In the rows, zero is written as 128.
name the system of each run
k241, trace 1 (11 x 20)
[[152 144  98 210 121 106 199 179  85  63 148  81 133 180 150 177 129 136
  199 182]
 [183  60  57 130 153  98 187  80 117 139 123  55 112 162 122 119 197 162
  158 142]
 [150  73  96 140  87 163 139  64 117  81 152  77 112 158  76 123 111  94
  167  36]
 [106 115  90 194 109 123 104 149 128  71 113 101  58 140 196  71 127  92
  129  80]
 [ 83 131  77 135 148 193  93 125  96 133  81 120  68 137 104  70 165 202
  105 130]
 [119 126 134 135  88 203 103 129  95 115 210 127  84  81  97 168 141 199
  120 124]
 [202 131 141  99  92  85  75 195 124 115 151  98 104 100 173 155 152 171
  114 104]
 [170 143 143 109 146  82 118 160 101 155 124 106 156 114  65  44 132 164
  123  71]
 [111 134 163 131 146 109 107  99 159 164 190 127  75  77  76  67 103  82
  142 125]
 [123 194 149 108 148 139  72 151 173 108 107 120  72 158 132 140  81 100
  145 174]
 [112 173 137 163 158 124 161 169 128 103 124 116 148 164 105 131 104 206
  142 197]]
k485, trace 2 (11 x 20)
[[152 157 136  69  99  77 108  97 136 180  90 152 170 133 157 139 169  96
  102 115]
 [153 169 103 112 156 152 151 140 104 118 112 174 206  90 114 134 112  85
  162  92]
 [110  81 149 127 192 130 147 175 152 140 125 156 128  78 137 116  84  61
  133 150]
 [ 74 127 164 112 170 177 151 122 164 131 118 129 117 183 109 100  93 126
   78 152]
 [ 71 108 155 157  77 136 137  90 147 118 141 142 159 133 118 140 103 200
   90 124]
 [117 113 128 114  64  77 103  96 118 173  82 150 151 128 150 157 169 136
  107 127]
 [162 194 102  96 124 134 138 122  93 143 116 169 185 109 145 154 168  85
  142 111]
 [164 110 115 110 195 135 152 165 147 123 137 154 159  64 144 127  99  69
  152 121]
 [104  84 157 106 196 165 153 170 146 130 113 121 114 156 108  97  81  90
  103 139]
 [ 58 122 178 157 104 156 145 110 150 113 154 129 125 162 113 104  92 167
   70 120]
 [ 82 117 130 139  56  99  91  68 147 145  97 144 133 122 133 131 138 187
   94 120]]
k431, trace 3 (11 x 20)
[[154 156 138 104 109 116 138 144 106 145 118 130 157 153 121 201 155 187
  128 185]
 [180  71 134 116 117  82 189 116 125 142 169  99 169 126 132 157 152 125
  132 118]
 [151 100 140 111 131 100 142 124 152 126 136 119 133 129 155  93 116  28
  117  65]
 [ 94 173 110 143 163 168 124 147 136  90  97 158 137 125 153  63  97  95
  112  83]
 [ 62 135  97 146 161 200 107 127 127 128  98 160  94 105 116 117 122 178
  120 170]
 [104 132 160 106  91 147 106 110 127 160 138 139 108 138 102 203 140 183
  113 198]
 [173 120 161 117  75  53 152 126 131 143 151 114 182 143 145 179 145 162
  118 133]
 [180  81 106 124 130  66 166 125 117 143 124 113 169 112 148  96 154  69
  138  67]
 [127 145 108 120 171 168 128 136 129 113 137 147 118  95 142  74 112  29
  138  71]
 [ 83 171 120 132 185 203  99 164 161  89 104 158 100 115 138 110  74 144
  118 154]
 [ 71 117 146 127 135 165 126 134 127 149 100 135 111 156  90 153 125 220
   98 203]]
k888, trace 4 (11 x 20)
[[134 150 177 118  96  96  82 162 103 130  96 115 135 160  63  92  80 104
  136  72]
 [ 84 206 146 197 119  94 116 135 146 112 160 150 115  91 132  86  99 153
  147 155]
 [118 165  90 116 153 140  98  93 135 155  87 133 101 121  73 139 140 164
  177 193]
 [160 141 143 121 107 142 167 111 111 115 178 115 157 148  85 210 118 123
  173 154]
 [175 114 126 123 138  53 168 106 178 129 149  94 141 143 182 132 145 105
  132 149]
 [141 113 102 125 149 120 146 109 141 102  79  94 145 180 113  75 107  87
  140  71]
 [ 82 119 123 180 123 164 120 126 148  76 149 135  91 112 146 102  80  92
  140 101]
 [ 98 146 101 120 146 184  93 138 142 118 103 136  67 134 165 145 140 153
  110 178]
 [140 111 112 113 117 187 157 137  77 124 145 119 137 144 106 174 167 189
  115 137]
 [161  75 136 114  86  91 146 115 111 160 172 117 129 103 155 147 179 122
  103 104]
 [168 147 129  92 120  93 105 143 127 135 103 128 148 133 154  86 145  89
  103  62]]
k431, trace 5 (11 x 20)
[[128 123 166  94 132 122 109 172  94 178 122 132 110 132 118 121 152 106
   98 137]
 [145 172 140 113 142 125 146 107 153 128 179 132 162 100 117 101 130 161
  108 112]
 [113  76 132 135 139 102 112 126 156 136  97 138 136  88 110 116  83 122
  142 118]
 [101 165 155 137 130 120 130 151  97 157 118 147 131 141 109 111 129  94
  130 146]
 [137 171 108 134 153 123 148  99 157 119 147 131 143 111 129 123 130 157
  147 155]
 [126  84 126 126 131 126 132 124 138 127  97 124 136 136 102 161  94 111
  161 143]
 [120 149 148 144 120 116 158 148 116 123 143 120 132 163 143 128 136  98
  121 140]
 [138 138  93 128 143 128 141  95 156 110 122 114 133 137 147 108 141 143
  126 121]
 [109  95 116 134 113 163 119 120 114 114 108 135 121 130 115 146 113 111
  137 106]
 [119 153 137 135 113 136 123 158 118 122 139 132 110 135 163 137 141 128
  111 141]
 [152 131 109 100 136 134 125 119 135 129 120 119 135 128 127 129 145 170
  113 125]]
k342, trace 6 (11 x 20)
[[140 164  90 145 171 127 144 152 130 112 120 148 150  91 164 124 130 114
  160 149]
 [138  79 114  94 186 168 152 151 123 144 110 126 128 118 111 130 129 130
  120 146]
 [109  99 174 118 123 160 155 129 140 126 179 122 121 148 123 140 112 121
   85 124]
 [108 136 148 143  96  92 123 113 168 112 117 123 140 158 165 110 115 154
   90 116]
 [ 97 136  98 149  91 112 111  89 104 146  82 152 147 118 122 113 148 135
  136 106]
 [135 156  97 125 130 145 116 118 113 135 144 160 119  74 145 155 150  96
  159 143]
 [172 135 124  89 177 159 136 181 135 112 130 131 145 114 144 156 119 131
  128 140]
 [127  77 158 122 146 135 165 165 114 137 145 117 146 132 107 105 119 146
   92 108]
 [ 98 110 170 125 107 102 123  94 163 151 150 129 113 134 126  97 116 117
   87 117]
 [ 95 178 129 144  93 111  98  89 152 117  92 155 151 134 129 130 106 136
  135 126]
 [118 150  89 159 124 121 129 139  95 134  97 155 142  98 136 144 148 144
  167 160]]
k485, trace 7 (11 x 20)
[[183 140  88 116 108  84 132 109 116 122 112  67  91 198 167 126 189  86
  146 117]
 [171 154  66 166 126 162 146 135  96  50 158 103 127 124 145 120 133 106
  183  67]
 [134  65  95 161 158 127 110 178 133 106 128 100  50  97 169  95 125 103
  145 126]
 [114 150 117 124 144 192 121 135 111 114 145  90  52 178 121  92 161 162
   92 131]
 [142 120 125 147  82 136 107 112 133 103 192 103 100  99 121 129 141 220
  114 102]
 [174 118 117 102  90  80  70 141 106 154 103  96  95 124 122 127 169 160
  134 107]
 [175 206 117 122 127 124 115 153  78 127 155 123 125 113 104 111 157 113
  164 102]
 [162 131 115 137 177 110 115 146 154 117 160 111  99  69 107  98  96 109
  182 132]
 [118 120 141 132 167 146 123 162 132 120 113  92  77 165  81 116  91 135
  150 167]
 [102 149 160 171  98 114 147 116 137 110 174  99 106 161 110 125 116 180
  124 157]
 [134 122 107 146  75  76 108  71 145 130 116  97 114 146 121 138 145 168
  148 132]]
k708, trace 8 (11 x 20)
[[175 131  99  97  89 116 123 146  93 126  90 160 195 112 173 191 160 108
  135  96]
 [164 133  96  97 181 132 156 154 102 150 123 156 167  80 155  77 165  69
  117  76]
 [117 117 141  87 176 164 109 107 186 129 143 154 130  74 111  74  78  96
   99  81]
 [ 65 130 186 126 120 151 103 161 167 110 103 173 151 127 141 134  54 152
   71 131]
 [ 65 132 154 138 112 117 153 130 109 178 111 162 158 136 137 130 163 195
   68 181]
 [134 127 110 108  90 112 139  55 102 186 133 146 165 104  77 168 176 151
  150 146]
 [190 153 111 107 113  90 123 131 121 122 117 152 187  92 137 180 121  58
  191 104]
 [158 138 115 110 211 118 166 180 149 117 105 143 163 116 174  80 111  47
  129 117]
 [ 76  96 151 123 195 179 163 106 179 127 148 136 121 126 104  61  77 107
   88 118]
 [ 46 115 182 143  77 162 116  96 172 114 139 152 122 148 135 166  78 158
   74 148]
 [ 93 146 120 145  72 124 143 122  96 142  98 155 155 160 171 190 183 188
   97 180]]
k888, trace 9 (11 x 20)
[[132 143 117 113 133 138 123 100 130 111  81 103 133 195  87  99 108  93
  143  87]
 [ 99 138 115 187 114 145 132 119 153  72 167 133 113 102 152 125  86 122
  153 118]
 [118 128  90 117 156 154 106 128 135 134  92 123  74 138 153 137 156 131
  133 178]
 [144 123 125 110 120 189 165 127  90 112 161 115 140 153 101 160 147 149
  121 113]
 [153  80 131 126 104  86 132 124 145 136 163 111 116 101 171 135 154 129
  107 113]
 [144 141 121 105 127 118 107 149 109 132  83 118 128 158 137  92 143 103
  110  80]
 [104 148 126 163 131 148 128 143 113 108 156 143 127  87 116  82 110 135
  129  94]
 [116 133 129 114 140 138  82 142 137 152 123 136  78  93 120 132 130 139
  130 165]
 [143 158 147 106 118 147 135 150 100 130 139 121 143 155  95 164 135 168
  127 145]
 [144 109 132 144 108  77 157 107 130 148 159 114 145 113 125 127 151 156
  130 130]
 [144 134 125 110 117  92 112 104 134 144 100 119 133 141 117 111 130  84
  142  98]]
k708, trace 10 (11 x 20)
[[ 96  87 128 127 105 116 143 112 117 166 112 145 120 135 171 143 169  99
   92 147]
 [144 178  99  96 123 173 134  76 119 129 137 143 149 132 120 148 161 124
  131 115]
 [144 112 107 144 128 130 125 150 134  99 139 151 152  65 159 150 108 112
  150 106]
 [134 101 141  79 169 147 130 169 133 144 105 136 123 126 151 120 128  95
   88 124]
 [111 144 152 118 132 157 148 110 139 129 160 135 154 126 103  96 116 160
   86  98]
 [ 91 101 139 140  84 107 103 108 148 137 106 150 139 108 139 136 113 152
  108 120]
 [117 164 120 111 120 134 116 138  89 157  88 157 144 137 130 146 158 123
  119 144]
 [151 155 114 125 146 121 148 117 121 146 162 143 151  75 114 122 148 128
  150 130]
 [153  96 134  99 154 115 119 137 164 126 114 130 142 102 122 145  87  99
  143 123]
 [115 135 160 122 145 132 155 161 132 118 118 135 159 160 133 110  99 102
  102 116]
 [ 81 122 133 151 126 118 152  87 152 143 138 134 129 133 133  90 132 143
   95 135]]
k241, trace 11 (11 x 20)
[[142 114 162  87 100 102  93 184 112 157  85 150 148 127 158 181 139 140
   93 142]
 [145 173 147 108 130 105 164 126 103 160 151 155 203 113 112  97 151 133
  103  98]
 [129 105 138 111 154  99 121 102 178 158 140 155 140  60 126 118  99  72
  141 128]
 [112 147 159  99 153 144 119 162 134 128  80 147 131 168 129 138  89  58
  124 141]
 [ 87 165 136 148 161 142 179 125 152 120 138 146 161 151 154 114 123 150
   98 175]
 [109  82 129 119 110 122 133  86 157 145 111 140 144 123 123 184 122 161
  129 169]
 [141 132 136 132  71 110 141 130  90 119 118 138 174 152 139 177 138  96
  140 100]
 [143 138  85 141 150  99 157 124 122 132 112 142 162 100 167  89 158  98
  137 104]
 [112  83 108 106 169 174 133 115 128 146 104 146 122 105 102 112 114  86
  129 111]
 [ 99 128 151 120 130 182 137 149 139 104 146 137 107 150 162 144 110  95
   89 124]
 [109 131 127 125 126 127 123 135 158 114 103 136 142 139 169 125 131 195
   76 139]]
k342, trace 12 (11 x 20)
[[156  68 182 132  45  59 122 132 158 105 160  95 138 152 160 186  94 113
  118  94]
 [126 192 131 137 103  54 123 130 104 150  70 138 169 171 153  56 156  80
  110  83]
 [104 159  64 159 174 144 125  76 132 137 125 161 127  44  87  59 129 112
  186 112]
 [122 103 130  93 181 187  96 169 155 124 113 149  86  97 124 201  78  97
  162 198]
 [131 143 173 112 141 163 174 200 100 117 154 105 141 198 124 157 136 192
   77 170]
 [139  67 135 149  84  71 166  71 145 138 172  74 133 144 119  87 157 189
   93  93]
 [125 125 126 118  59  86  87  58 144 137  96 138 137 140 136 138 117  39
  148  67]
 [115 232  93 164 153 139 114 166 104  96  94 180 150 101 163 104 118  76
  169 128]
 [131 100  73 122 222 172 139 165 124 140 110 132 102  73 114 103 141 176
  144 178]
 [131  58 177  74 130 194 138 132 130 145 179 106  96 144  83 188 116 140
   92 145]
 [133 146 195 142  64  82 142 144 154  94 171 102 147 186 168 137 109 153
   76 101]]

runs to name
trace 13 (2 x 20)
[[163  66 134  86 143 142 139  95 185 107 155 100 150 118 105 126  97 173
  103  82]
 [112  67 151 157  79  78 105 178 122 110  82 112 109 158 164 134 102  98
  118 108]]
 : k888
trace 14 (2 x 20)
[[149 119 152 153 135  91 184 143 110 124 161  99 166 143  84 107 113 150
  143 119]
 [112 113 143 137 115  73 111  79 173 155 132 115  98 127 118  90 114  99
  133 125]]
 : k888
trace 15 (2 x 20)
[[ 74  57 158 132 158 126 190  65 212 137 137 120 129 168 127 153  81  97
  113 197]
 [ 69 146 139 156  85 137 175  79 149  93  88 138 174 230 167 175 109 116
  104 159]]
 : k342
trace 16 (2 x 20)
[[134 144 140 146 136 122 186 100 145 110 165  91 134 189 111 156 118 110
  154 171]
 [131  94  98 170 111 113 171  94 147  87 135  92 124 171 158 155 125 103
  158 137]]
 : k708
trace 17 (2 x 20)
[[114 178 128 134  93 133 127 114  91 140 100 153 169 144  88 166 137 163
  148 153]
 [168 129 104 146 131  92 163 130 115 135 167 122 141  91 148 158 161 129
  169 157]]
 : k342
trace 18 (2 x 20)
[[169 115  98 102 122 128 125  86 127 148 151 114 133  94 102 135 164 169
  136 111]
 [178 116 142 113 102  92 119 165 112 125 131 111 132 126 128 149 122  83
  153  96]]
 : k888
trace 19 (2 x 20)
[[ 84 192 146 154 132 112 141  93 139 137 124 140 142 156  95  66 112 122
  124 132]
 [ 96 147  88 178 119 113 123  80 144 115 104 142 132 106 113 131 115 151
  180 156]]
 : k431
trace 20 (2 x 20)
[[ 87 128  97 153  98 191 149  79 127  69  92 118 127 210 126 188 103 103
  155 138]
 [112 137 100 180  99 153 162 138  89 101 178 134  97 128 208 163 179  99
  129 147]]
 : k708
trace 21 (2 x 20)
[[136  62  93 113 130 194 151 118  99 102 102 109 160 147  82 133 127 198
  114  75]
 [108  64 149 164  62 122 132 122 110 126 190 123  98 102 159 114 149 112
   89  66]]
 : k241
trace 22 (2 x 20)
[[135 136 150 105 159 106 155 160 125 159 118 117 153 151 108 117 142 184
   99 165]
 [124  91 136 130 119 111 167  63 140 160 166 120 146 114  91 112 137 127
  124 112]]
 : k431
trace 23 (2 x 20)
[[180 109 110  89 117 126 107  85 137 141 162 108 121  88  88 138 141 142
  149  92]
 [157 136 166 117 119 110 108 185 122 108 129 133 140 119 125 152  84  68
  148 103]]
 : k342
trace 24 (2 x 20)
[[108  89 136 126  67 180  75 135 108  99 108 111  69 165 116 191 107 116
  133 119]
 [124 184 113 155  91 137 154 138 100 106 163 133 128 148 206 148 193 161
   93 148]]
 : k888
trace 25 (2 x 20)
[[164  67 111 107 129 124 153 192  59 158 106 128 144 119 158 163 188 140
  112 137]
 [176 113 130  75 135 148 164  94 120 143 180 116 167 118 112 101 161 112
   91  48]]
 : k241
trace 26 (2 x 20)
[[162  95 136 128 154 149 175 142 104 111 170 128 177  90  68 108  87  74
  161  52]
 [ 94 133 151 154 190 118 116 174 179 116 137 129  65 107 162  64  76  69
  123 149]]
 : k431
trace 27 (2 x 20)
[[148 137 137  80 122 127 123 108 182  98  81 128 185 169 132 185  82 145
  123 132]
 [102  85 113 194 125  91 192 150 112 101  99 132 174 145 159 128 115 110
  148 135]]
 : k888
